Rows swapped in pairs by one turn or mirror: which row each one swaps with:
The rows were stretched afterwards, more along some directions than others.
Niv: [ 17 -14  -6  -2   4   3 -11   3  10  -7 -10  12  -6   7 -11  -9]
moluv: [ 35  21 -29  17  13   0  13   0  -3   9   1  -4  16  -4   0 -11]
kati: [ 44   1 -16  11  14  -5  -7  -2 -14   4   7   8  22  14 -24 -19]
Tatan: [ 10   7  -6  10  -8   3  19 -15  -9   5  20   1   5   0  13 -22]
peb: [-25  -5  14  -5  17  -9   7   7   1   8   6  -2  21   0 -25  15]
ruma: [ 35  -3  -8   5   9 -10 -37  -2  -1  -3   3   2  16  14 -24 -14]
kofor: [-24   7  -7  16  20  -3  13 -11 -21  19  28   4   5 -17  -5  28]
ruvi: [-18   9   8  -7  13  -3   7  -3 -13   1 -15 -15  13  -4 -18  -2]
lesi: [-42   5  -1  16  20  -1  25 -14 -22  25  30  -3  13 -19  -1  35]
mirab: [  5   7   7  -7  11   2  -3   0 -10 -10 -18  -8  11   7 -21 -15]
tabo: [-11  -8  10   4  28  -3  -1  -6 -24  11 -12   6  13   5 -37  26]
Fof: [-60 -11  21 -16  24   8 -12 -10 -11   3   6  -8   8  -6 -23  34]
guda: [  2  13  13  16   1  -2  -4 -11   6   4  -4 -11   6   4   9 -16]
bimo: [-27  -7  17  -5  10 -16 -12   5   8   6   5  -2  11  -2 -22  18]
Nizi: [  4   4  -2   2  11   4 -15  -7  -7   0  13  13  -1  -2 -15   8]
buk: [-17   9  -4  14  16   0   6 -11 -18  16  26   8   3 -15  -8  22]
lizu: [  3  10  -1   8 -11   6  13 -16  -6   1  18  -4   8   2  15 -21]
sapa: [-39   5   1  15  16  -4  41 -12 -27  25  26  -8  19 -15   1  24]
vafet: [ 41  19 -30  19  12  -2  10   1  -3   6  -1  -5  15  -2  -3 -13]
pela: [-61  -9  23 -13  22   9 -10 -13 -11   3   8  -8   6  -7 -22  28]
mev: [-33 -16  13 -13   6  -3  17  -8  -9  -1  -5   1  -8  -6 -11   8]
gusag: [ 12   7 -25  29   8 -15   4   5  -8   9  13   3  -2 -17  11 -10]
Doraf: [-19   1  10  -3  -5   6  -1 -18  -6   0  17   2  -4  -5   4 -10]
Nime: [-45   9  -1  17  13  -5  40 -10 -26  24  28  -8  19 -19   4  29]
bop: [  2   5  -5   9  13   5 -10 -10  -8   4  17  12   0  -5 -13   7]
sive: [ 31  -4 -21   9  22  -1  -8   0 -17   3  10   1  30   9 -26 -10]
nobi: [-40  -4  20 -12   1   9  -9 -18  -5   0  11  -5  -5  -4  -4   3]
kor: [ 23   5  -6   8   4   3  23 -24  -2  10   7   3   0   4   1   2]
Fiti: [-48  -5  18 -13   9  11 -11 -17  -6   0  12  -9   1  -6  -7  10]
rafe: [-23  -1  23  -6  12  -4  11   1  -3   7   3  -1  22   2 -26  10]
Fubap: [ 42   4  -7  10  15 -11 -34  -7   4  -1  -1   2  14  14 -15 -21]
vik: [-29  -5   9   0   9 -26  -2   8   6  10   4   2   7 -11 -12  18]
rom: [-36  -3  19 -12   2   9 -10 -18  -3  -2  11  -6  -4  -3  -2   0]
geke: [ 33   4 -16  21  16   0  22 -15 -13  13   6   7   9   5  -7   8]
tep: [-29  -8  14  -5  16  -7  13   3  -4  11   5  -5  20   0 -23  13]
san: [ 39  -1 -12   6  18  -4 -18  -1 -12  -1   5   3  28  17 -30 -17]
fom: [ 42   3  -9  10   7 -13 -29  -6   4   0  -1   2  18  15 -11 -19]
Tus: [-42 -15   2 -10  15  -9  27 -13 -26  10   6   1  -7 -17 -16  24]
Fekib: [ 25  13 -24  17  23   0  15   6  -5   5  -1  -7  21   0  -8   3]
Zud: [-22   6  -8  16  17  -1  11 -12 -19  19  27   4   3 -16  -4  26]
nuzu: [-24  10   7  -8  16  -3   7  -4 -19   4 -13 -13  14  -6 -20   0]
komu: [ -6  14  14   4  15   7   9  -1  -5   9  -9 -11  25   2 -19   5]
zos: [ 25   4 -25   8  17   3  -8   8 -20   0  -2  -1  19  -4 -20 -16]
tinip: [-26  -5   6   2  18 -24  -6   9   7   9   7   3   3 -13 -13  15]

kati pairs with tep
Niv pairs with tabo
Tatan pairs with sapa
lizu pairs with Nime

